In the rows, 128 means zero.
First come named moves, each a turn or a mirror, each shown by rows before and after it. For each pair of rows after them, which moves, in which order, take the first row to the second? The first pair is done for you.
move T:
[ 59 132  75 157  80 177 174 103  90 134 124 111 152 133 146  48 100 129
  93 164 116  43]  ->  [107 136  77  96  75 174 174 121  60 160 178 184 118 177 181 112  91 130
  51  83 139 118]
[140 115 126 131 131 134 128 110 132 115 129 109 118 129 132 127 130 127
 106 131 117 125]  ->  [146 117 129 126 134 131 129 114 134 116 132 115 117 129 136 128 130 125
 107 127 122 128]
[116 117 150 178 166  99 104 129  91  97 122  83 175  93 122 159 128 102
 104 127 105 108]  ->  [132 111 151 146 168  97 108 140  86 105 148 116 154 114 142 197 129 104
  87  82 117 143]
[108 127 101 122 104 135 128 135 143 147 116  81 189 142 133 110 151 141
 137 185 165 137]  ->  [127 129 109  94 101 135 130 149 136 158 143 127 160 165 151 148 143 146
 118 137 179 175]
move U:
[161 117 136 182 161 118 115 154 146 114 119  70 127  94  47 114 123 110
 143 125  58  77]  ->  [ 47 172 123 150 117 160 168 114 118 157  91 124 177 120 108  52 128 125
 167 143 132 108]
[143 120 139 118 134 128 114 124 120 126 144 152  94 138 136 133 135 121
 127  91 119 133]  ->  [136 119 135 137 137 128 112 119 121 117 134 138  94 118 116 114 135 121
 134 111 100 105]
[170 126 149 164 159  99 114 136 119 108 127 135  84  95  76 141 117 118
 124 101  76  98]  ->  [ 83 172 139 162 131 124 148  99 107 121  93 152 121  95  90  75 117 127
 155 136 110  79]
move G:
[ 15 163 120 137  81 116 135  93 158 100 116 157 174 134 163  62 162 132
 156 190 149 121]  ->  [ 46 153 113 102  68 128 124 115 167 111 139 154 184 169 200  94 168 129
 137 175 185 169]
[171 131 134 108 106 125 147 134 128 125 126 126 151 153 170 144 152 127
 107 111 178 153]  ->  [142 154 150 131 125 108 172 100  95 121 113 175 105 118 133 125 134 131
 125  91 135 119]
[139 121 115 131 102 152  95 128 137 134  90 107 147 134 126 117 133 142
 125 156 140 120]  ->  [148 125 125 105 101 149 107 129 116 145 114 151 123 146 140 143 126 150
 118 111 149 151]
move Q:
[117 125 127 134 147 138 114 134 148 109 167 123  87 111 126 149 135 141
 159 112  95 128]  ->  [ 73 142 127 134 138 148 129 117 142 115 151 140 104 109 141 115 137 147
 175 127 113 127]
[141 131 120 120 140 129 140 148 136 128 108 134 156 157 159 166 134 136
 137 115 128 105]  ->  [131 138 123 115 137 128 143 135 136 138 106 150 153 162 164 158 133 133
 145 106 126 102]
[151 135 178  55  91 166 123 138 135  85 162  78 145 151 136 160  91 126
 159 161 184 140]  ->  [157 147 180  43  92 164 134 125 117  91 173 118 117 148 143 166  83 133
 153 128 176 146]
[146 126 147 109 148 122 131 127 101 110 145 136  81 138 143 127 123 109
 104  90 113 140]  ->  [ 87 141 139 117 129 137 149 114 106 110 110 118 128 135 156  75 130 114
 128 138 134 121]
move K:
[180  72 144 153 134 148  89 126 130 150 166 136  87 147 112 162 113 121
 102 112 110 185]  ->  [131  93 131 120 103 181 110 120 129 168 157 151 129 171 156 134 120 126
 112 129 167 209]
[106 136 149 148 143 130 152 100 113 141  94 177  64 112 101  78 167 112
 165 125 150  68]  ->  [141 126 156 141 151 118 139 110 111 138 114 187  37 111  90 104 161 108
 153  99 131  75]
[111 131 142 115 117 148 159 112  90 161 133 186 110 141 154 134 128 133
 125  99 157 156]  ->  [ 78 142 139 146 114 152 163  92  95 154 103 164 138 123 139  93 134 137
 143 144 152 126]
[135 143 146 146 162  87 139  92 109 103 115 187  60  76  80 114 112 120
 143  82  52  92]  ->  [148 146 141  96 142  98 143 110  98 123 142 225  58 120 120 147 111 121
 115  49  99 156]
Now pairs of rows:
Between the rows of a pair lie 2 to 3 moves.
[144 124 119  92 123 132 128 145 122 151 155 154 111 142 148 151 121 134
 108  88 151 165]  ->  [180  94 117 128 135 124 100 164 147 127 150  91 125 128 121 156 127 126
 115 120 120 133]  T, K, G
[151 120 116  52 105 147 135 164 124 175 185 174 135 191 198 195 122 129
  82  74 207 223]  ->  [ 19 180 117  84  89 166 190  94 100 182 121 204 154 157 188  91 119 138
 139 119 209 171]  K, G
[107 164 138  83 123 128 163  92  81 155 141 223  78 135 155 160 115 138
 109  51 141 175]  ->  [176 132 134  84 131 122 129 133 100 143 167 183  75 144 155 205 125 132
  90  45 134 187]  K, U
[114 127 128 185 149 124 120 112 136  91 100  69 125  81  74  94 137 124
 160 167  93  61]  ->  [193 107 134 170 165 108  97 142 132  88 144  97  78  95  74 162 127 118
 125 105  69  90]  K, T
[185  86 131 162 156 104  92 155 136 120 132  91 118 120 112 157 112 117
 118 141 100 113]  ->  [126 121 139 171 159 104 129 108 103 125 108 138  98  96  92 122  99 124
 144 130  79  88]  K, G, T
[ 85 124 100  74  75 168 145 136 141 171 111 130 209 176 202 135 102 109
 112 141 243 191]  ->  [196  71 121 185 175  84  77 148 157  90 108  58 106  80  64 174  86  82
 115 135  61  68]  T, K, K
[189 116 136 136 138 145 112 183 123 148 161 106 127 145 165 188 111 137
  84 126 123 164]  ->  [135 155 145 147 148 134 147 134  78 151 142 176  72 116 141 161  94 139
 108  87  82 134]  G, U, K
[ 78 155 134 146 120 128 166  91 104 121 112 161 108 108 111 104 118 129
 154 105 107 114]  ->  [148 131 133 137 139 111 133 130 113 115 149 160  75 118 107 166 113 123
 128  69  90 137]  U, U
[163 108 131  72  90 119 116 145 132 132 143  81 166 177 143 132 130 116
  93 159 244 183]  ->  [100 167 155 114 130  74 159  71  59 123 114 187  60 104  73  90  94 121
 130 102 141 113]  Q, G
[ 77 141 135 142 151 113 106 114 159 125 110  97 125  97 121  75 155 126
 100 134 155  86]  ->  [144 120 136 123 166  96  79 139 154 126 148 112  84 112 117 134 145 120
  70  84 135 114]  Q, G, G
[ 44 181 139 114  74 153 167  87 118 109  94 137 163 147 172  82 118 119
 140 175 185 135]  ->  [129 134 126 105  76 152 115 146 160 100 116  72 187 176 192 138 131 109
 108 192 206 168]  G, K, G
[ 62 151 144 126 123  90 152  85  82 138  84 164 136 156 114  70 120  91
 187 165 120  82]  ->  [141  96 137 147 136  81  97 135 131 108  92  67 168 157  92 103 133  80
 170 206 103  64]  G, K
[ 94 166 123 117 144 116 124  97  99 161  98 165 103 108 103 122 139 158
 153 128 127 111]  ->  [170 128 122 103 154 109  93 142 124 154 129 133  91 128 108 183 150 153
 120 108 121 137]  G, K, T
